In the data rows, 128 means zero.
Here is a table of points, one per row:
[101 173 140 094 060 116 132 146 121 162 145 146 122 151 104 123 183 099 092 132 170 125 169 118 105 143 082 106 123 082 140 124 101 135 118 147 130 116 136 148 166 124 096 112 151 133 114 124]
[114 146 129 094 123 115 098 176 099 113 124 141 109 130 142 175 125 113 168 116 089 101 124 194 141 125 132 129 130 119 142 148 101 106 150 110 098 118 142 148 153 132 150 077 175 127 098 130]
[149 071 146 096 081 157 121 151 141 142 143 152 096 100 131 105 127 113 166 152 140 113 105 116 110 141 125 103 126 082 142 159 111 118 123 173 134 172 159 145 102 152 157 160 127 115 104 113]
[136 149 106 059 113 127 126 117 149 185 114 152 108 105 123 155 116 155 108 154 069 149 145 131 152 128 109 143 130 120 111 126 160 121 088 167 146 118 152 082 161 160 134 128 132 165 100 127]
[131 157 126 121 119 158 054 139 137 135 137 119 136 139 119 147 155 113 090 146 122 183 149 112 158 131 167 129 119 122 152 131 133 122 157 147 152 128 178 168 070 122 131 079 163 107 145 104]
[178 157 137 123 120 108 100 156 133 119 148 143 143 150 156 130 119 140 161 102 142 152 157 095 100 106 172 130 159 102 095 178 161 152 124 128 164 136 142 099 143 104 102 120 149 111 110 163]
[111 123 128 120 155 173 133 176 107 142 150 146 140 131 138 090 153 076 163 137 133 128 140 134 150 123 118 138 132 087 177 093 155 144 114 161 145 092 163 120 143 133 164 123 144 089 113 170]
[127 112 156 151 080 114 160 158 130 170 115 133 129 131 164 126 117 085 112 132 086 094 160 110 160 140 109 133 130 176 144 170 121 154 136 118 154 131 126 138 131 141 164 080 133 140 137 159]
[093 140 180 135 126 095 102 158 129 149 140 158 112 158 113 141 091 106 104 144 122 136 117 124 146 131 105 107 157 097 129 134 121 103 114 112 178 142 128 101 113 096 143 165 191 091 140 135]
[109 135 123 098 098 138 120 121 119 144 113 101 171 089 173 113 141 123 141 128 134 147 130 138 139 118 105 136 176 091 134 180 100 092 082 127 114 151 133 161 107 108 105 111 135 116 180 171]
[123 119 137 115 145 118 149 138 109 184 130 173 110 151 107 096 130 119 141 133 097 180 102 115 157 154 144 126 116 087 115 146 146 117 128 085 098 119 138 163 130 095 122 101 085 126 139 121]
[130 124 083 125 115 152 125 129 137 091 103 137 129 118 075 149 125 099 143 102 135 091 114 101 131 159 100 129 173 092 167 144 139 123 140 112 150 109 147 091 122 142 113 100 124 130 150 105]
[108 113 145 112 138 109 128 132 137 122 092 128 128 125 117 110 125 092 137 114 132 189 142 157 100 108 125 115 101 130 147 151 113 148 121 118 157 081 118 095 108 129 166 143 134 148 162 108]
[155 128 124 138 099 096 124 161 084 110 117 114 110 102 114 083 122 134 102 134 146 154 137 116 125 080 112 153 092 120 143 118 123 101 047 086 141 133 155 143 138 149 109 112 147 105 151 129]
[138 146 158 101 111 104 108 150 159 151 145 143 186 158 137 122 134 151 103 128 121 145 130 102 144 102 082 147 104 073 182 123 143 100 164 110 128 115 130 118 116 171 176 116 097 115 124 145]
[158 134 099 109 098 126 097 215 121 173 110 149 146 173 125 140 152 087 133 132 125 122 134 152 122 120 142 153 129 109 140 125 140 153 095 118 159 141 126 122 084 169 105 141 103 123 169 147]
[167 157 118 116 129 113 114 116 094 138 145 120 127 180 070 125 094 091 135 161 096 126 155 131 118 109 076 141 162 117 145 165 129 114 115 161 149 115 144 162 121 154 151 100 130 095 121 188]
[137 146 128 083 095 100 175 121 137 083 112 129 131 147 106 102 160 129 143 133 141 135 119 140 149 113 137 079 127 175 165 143 154 151 124 138 123 129 154 117 126 120 148 128 137 076 117 128]
[150 141 151 137 114 122 089 127 100 169 094 143 140 156 149 128 101 095 104 107 142 116 076 129 174 111 112 100 113 117 124 138 134 133 111 183 116 067 198 122 151 132 107 122 113 106 141 121]
[153 159 136 100 103 119 120 137 149 130 157 130 078 097 112 152 121 081 097 094 129 119 134 148 115 130 141 154 079 070 115 157 112 131 132 131 123 107 127 107 094 133 140 104 107 060 129 140]
[094 132 087 141 112 140 094 134 131 102 170 152 142 095 125 125 107 115 130 168 119 159 103 120 130 152 098 134 123 132 123 121 129 149 153 131 143 128 129 123 145 157 102 132 119 098 127 146]
[118 102 135 161 115 149 131 118 162 113 164 129 123 177 138 163 150 084 134 142 122 144 112 126 146 081 111 158 115 132 122 157 111 105 123 130 092 134 111 128 151 129 092 137 127 127 102 144]
[153 125 115 159 127 132 116 120 113 138 138 181 137 144 151 164 118 157 144 136 129 110 179 142 073 152 103 138 134 111 152 085 120 117 110 139 153 111 130 138 146 100 145 089 111 096 152 101]
[130 138 132 119 107 120 106 175 098 100 119 168 117 109 139 142 141 130 110 131 119 128 163 111 114 155 117 082 112 140 158 165 162 093 115 128 106 102 102 136 114 152 138 145 123 094 103 148]
[138 138 097 052 120 093 084 126 117 121 149 143 123 167 162 126 117 098 128 170 155 112 098 093 123 153 111 099 127 142 114 105 099 160 099 075 145 116 133 124 122 128 142 074 127 119 115 145]
[141 148 110 129 138 148 146 118 087 150 154 164 090 126 170 119 128 096 084 128 138 153 135 137 121 106 090 121 155 112 150 155 134 151 150 121 152 155 124 132 138 145 150 119 146 094 117 091]
[116 124 121 125 133 141 082 139 152 163 130 105 159 131 113 104 097 129 130 147 148 105 146 131 109 109 093 107 102 126 121 176 150 156 117 144 078 121 107 143 119 131 148 136 142 130 113 083]
[121 152 107 129 096 134 144 150 082 151 085 088 132 153 136 150 103 128 107 175 139 138 087 156 126 141 137 110 117 103 137 132 132 121 155 176 149 105 082 132 122 120 129 122 119 104 131 150]
[110 152 098 122 118 161 136 146 089 125 163 158 133 134 127 137 121 119 084 111 114 115 120 102 106 104 156 095 165 107 112 152 101 119 099 143 119 105 134 120 092 145 173 129 126 155 140 146]
[133 147 097 121 128 137 102 094 115 109 098 148 141 174 148 157 160 116 117 144 138 095 132 130 146 102 151 143 096 087 134 151 143 115 104 095 183 153 151 161 163 162 166 173 138 121 160 121]
[131 164 139 114 172 161 155 182 151 143 090 121 124 149 144 143 149 113 110 164 144 132 115 096 088 157 106 147 149 146 114 144 087 088 101 122 112 105 172 109 126 144 153 129 135 085 139 128]
[154 114 105 167 149 150 140 152 122 152 118 117 144 134 101 108 134 125 097 118 138 124 152 120 135 143 128 089 091 085 102 127 086 137 145 108 132 166 168 112 151 135 136 099 158 121 107 185]
[109 192 140 118 109 148 103 097 107 150 144 130 137 159 121 079 095 106 122 109 124 120 166 169 153 152 132 141 135 151 131 113 070 110 123 129 132 170 151 084 097 129 139 143 080 102 105 115]
[169 167 111 076 123 159 143 155 135 148 143 141 117 120 137 098 101 119 138 117 138 124 156 123 143 108 101 125 131 121 111 154 078 127 185 112 167 083 135 165 145 135 110 178 133 109 147 121]
[150 195 136 144 108 141 141 115 089 163 117 131 126 123 124 166 130 122 147 103 131 165 115 094 134 153 098 151 132 110 155 103 119 161 108 107 099 111 126 149 082 162 150 158 180 131 092 156]
[129 116 127 114 076 134 114 175 119 122 144 137 172 126 108 133 071 108 115 140 137 165 122 154 094 126 144 140 135 164 129 092 124 096 129 128 141 116 167 151 147 141 117 149 133 139 116 134]
[117 151 141 103 110 186 124 117 156 112 129 120 103 161 148 085 092 089 113 131 094 133 147 123 086 161 131 115 115 107 132 129 179 106 121 103 121 092 134 141 165 160 133 122 157 118 154 186]
[144 168 163 117 154 115 115 157 118 089 105 157 147 106 124 112 141 080 097 174 149 124 155 124 170 140 139 157 162 104 114 126 137 141 122 141 107 138 106 132 131 126 117 133 110 143 105 140]
[108 154 108 132 098 107 127 148 130 183 118 139 134 104 093 151 150 084 153 143 126 115 166 096 121 068 158 114 161 133 096 104 139 104 131 099 114 126 129 136 145 144 158 139 116 064 143 127]
[109 141 125 113 138 114 133 136 129 133 114 132 138 114 133 131 120 133 093 134 067 075 102 115 072 116 133 150 118 115 170 116 126 168 145 121 130 145 169 164 104 088 095 163 138 107 110 137]
[124 147 119 124 140 135 094 173 129 143 173 104 112 118 109 111 169 139 096 105 144 122 089 158 132 145 103 138 166 146 124 146 153 131 120 134 163 118 128 162 167 119 182 124 123 114 125 142]
[105 106 130 117 124 094 156 130 138 143 165 132 084 140 125 136 100 151 101 148 193 098 164 150 161 126 162 160 156 099 152 127 130 151 126 118 111 086 160 140 108 160 132 115 154 109 151 153]
[125 158 091 110 140 134 148 162 134 156 139 150 119 143 128 095 104 110 121 115 156 105 107 088 135 120 160 143 105 146 188 129 114 062 135 165 140 141 082 132 134 118 105 099 164 137 130 119]
[155 183 106 146 095 127 147 181 168 110 151 154 135 148 115 133 102 132 114 155 104 128 123 156 156 121 099 093 137 095 143 151 107 145 096 124 102 141 149 135 128 109 146 131 133 130 173 126]
[139 185 146 134 148 046 124 131 123 136 146 135 094 136 143 110 137 095 135 139 133 128 116 129 086 116 103 110 134 117 133 123 148 092 183 149 109 143 167 123 122 183 112 129 122 161 171 135]
[131 123 098 114 149 111 118 128 140 155 139 177 135 141 123 131 170 115 125 107 115 126 140 161 157 162 105 122 111 166 115 151 127 111 100 142 152 125 139 129 068 159 077 144 154 091 154 174]
[105 172 138 090 133 112 117 137 126 136 153 156 158 114 116 155 101 110 142 114 139 143 119 106 134 147 149 145 090 134 144 147 109 168 107 164 123 161 138 141 173 134 177 136 139 106 187 167]
[092 135 103 130 145 098 115 172 120 105 118 110 070 150 131 149 112 133 138 124 123 156 186 077 152 114 095 127 114 122 138 147 099 139 111 153 151 107 160 160 116 122 138 147 094 148 120 150]
[085 188 100 136 115 124 125 160 122 169 134 134 124 134 124 125 116 110 149 173 160 141 126 146 114 149 149 144 114 112 173 224 142 125 110 106 160 113 174 131 146 138 113 120 114 123 089 137]
[151 168 148 134 144 126 143 114 148 143 178 110 140 094 119 156 124 094 144 171 137 108 122 131 142 124 128 077 103 115 148 117 132 090 089 115 170 095 134 149 100 105 145 137 110 143 114 140]
[146 120 164 115 157 128 088 140 105 160 160 096 119 134 125 132 133 139 117 140 094 130 136 112 126 139 161 090 152 121 205 161 081 142 106 112 133 119 119 104 185 184 091 144 124 098 143 133]
[108 145 139 081 157 144 175 172 112 124 162 110 172 151 145 168 097 106 129 100 126 146 153 138 140 127 114 096 111 090 130 114 161 124 095 143 140 176 148 146 110 170 096 106 119 109 129 085]
[147 172 123 126 100 165 079 177 149 142 112 113 069 146 142 134 135 123 142 097 153 108 127 123 148 137 119 118 126 133 147 099 173 132 097 108 126 175 120 133 130 135 134 143 117 140 165 147]
[102 164 163 105 140 176 110 135 159 151 096 191 111 114 112 130 103 138 125 134 143 137 113 149 118 057 123 103 134 130 155 130 094 144 120 116 147 139 135 154 121 159 109 078 108 117 114 184]
[124 148 154 089 116 185 126 151 056 132 176 139 121 130 114 144 135 133 137 168 149 118 145 122 143 093 100 133 092 141 140 151 148 116 151 112 123 122 165 072 111 104 118 133 128 137 171 144]
[097 169 150 153 104 131 127 153 124 110 146 129 131 145 136 084 146 171 160 141 090 097 108 114 148 123 142 142 108 105 086 128 108 127 107 155 157 097 129 135 092 195 128 093 145 106 146 087]
These points spread out most along one direction. How far along it is each point below, from 0 to 99? The average is 50, and the first point in the table lies past the average. One standard deviation of the points above along it is 16.
[137 146 128 083 095 100 175 121 137 083 112 129 131 147 106 102 160 129 143 133 141 135 119 140 149 113 137 079 127 175 165 143 154 151 124 138 123 129 154 117 126 120 148 128 137 076 117 128] 56
[130 138 132 119 107 120 106 175 098 100 119 168 117 109 139 142 141 130 110 131 119 128 163 111 114 155 117 082 112 140 158 165 162 093 115 128 106 102 102 136 114 152 138 145 123 094 103 148] 55
[141 148 110 129 138 148 146 118 087 150 154 164 090 126 170 119 128 096 084 128 138 153 135 137 121 106 090 121 155 112 150 155 134 151 150 121 152 155 124 132 138 145 150 119 146 094 117 091] 69
[150 141 151 137 114 122 089 127 100 169 094 143 140 156 149 128 101 095 104 107 142 116 076 129 174 111 112 100 113 117 124 138 134 133 111 183 116 067 198 122 151 132 107 122 113 106 141 121] 54
[131 123 098 114 149 111 118 128 140 155 139 177 135 141 123 131 170 115 125 107 115 126 140 161 157 162 105 122 111 166 115 151 127 111 100 142 152 125 139 129 068 159 077 144 154 091 154 174] 20
[094 132 087 141 112 140 094 134 131 102 170 152 142 095 125 125 107 115 130 168 119 159 103 120 130 152 098 134 123 132 123 121 129 149 153 131 143 128 129 123 145 157 102 132 119 098 127 146] 65
[105 106 130 117 124 094 156 130 138 143 165 132 084 140 125 136 100 151 101 148 193 098 164 150 161 126 162 160 156 099 152 127 130 151 126 118 111 086 160 140 108 160 132 115 154 109 151 153] 55
[158 134 099 109 098 126 097 215 121 173 110 149 146 173 125 140 152 087 133 132 125 122 134 152 122 120 142 153 129 109 140 125 140 153 095 118 159 141 126 122 084 169 105 141 103 123 169 147] 0
[153 159 136 100 103 119 120 137 149 130 157 130 078 097 112 152 121 081 097 094 129 119 134 148 115 130 141 154 079 070 115 157 112 131 132 131 123 107 127 107 094 133 140 104 107 060 129 140] 52
[111 123 128 120 155 173 133 176 107 142 150 146 140 131 138 090 153 076 163 137 133 128 140 134 150 123 118 138 132 087 177 093 155 144 114 161 145 092 163 120 143 133 164 123 144 089 113 170] 59
[101 173 140 094 060 116 132 146 121 162 145 146 122 151 104 123 183 099 092 132 170 125 169 118 105 143 082 106 123 082 140 124 101 135 118 147 130 116 136 148 166 124 096 112 151 133 114 124] 61
[124 147 119 124 140 135 094 173 129 143 173 104 112 118 109 111 169 139 096 105 144 122 089 158 132 145 103 138 166 146 124 146 153 131 120 134 163 118 128 162 167 119 182 124 123 114 125 142] 57
[151 168 148 134 144 126 143 114 148 143 178 110 140 094 119 156 124 094 144 171 137 108 122 131 142 124 128 077 103 115 148 117 132 090 089 115 170 095 134 149 100 105 145 137 110 143 114 140] 59
[167 157 118 116 129 113 114 116 094 138 145 120 127 180 070 125 094 091 135 161 096 126 155 131 118 109 076 141 162 117 145 165 129 114 115 161 149 115 144 162 121 154 151 100 130 095 121 188] 67
[138 146 158 101 111 104 108 150 159 151 145 143 186 158 137 122 134 151 103 128 121 145 130 102 144 102 082 147 104 073 182 123 143 100 164 110 128 115 130 118 116 171 176 116 097 115 124 145] 50
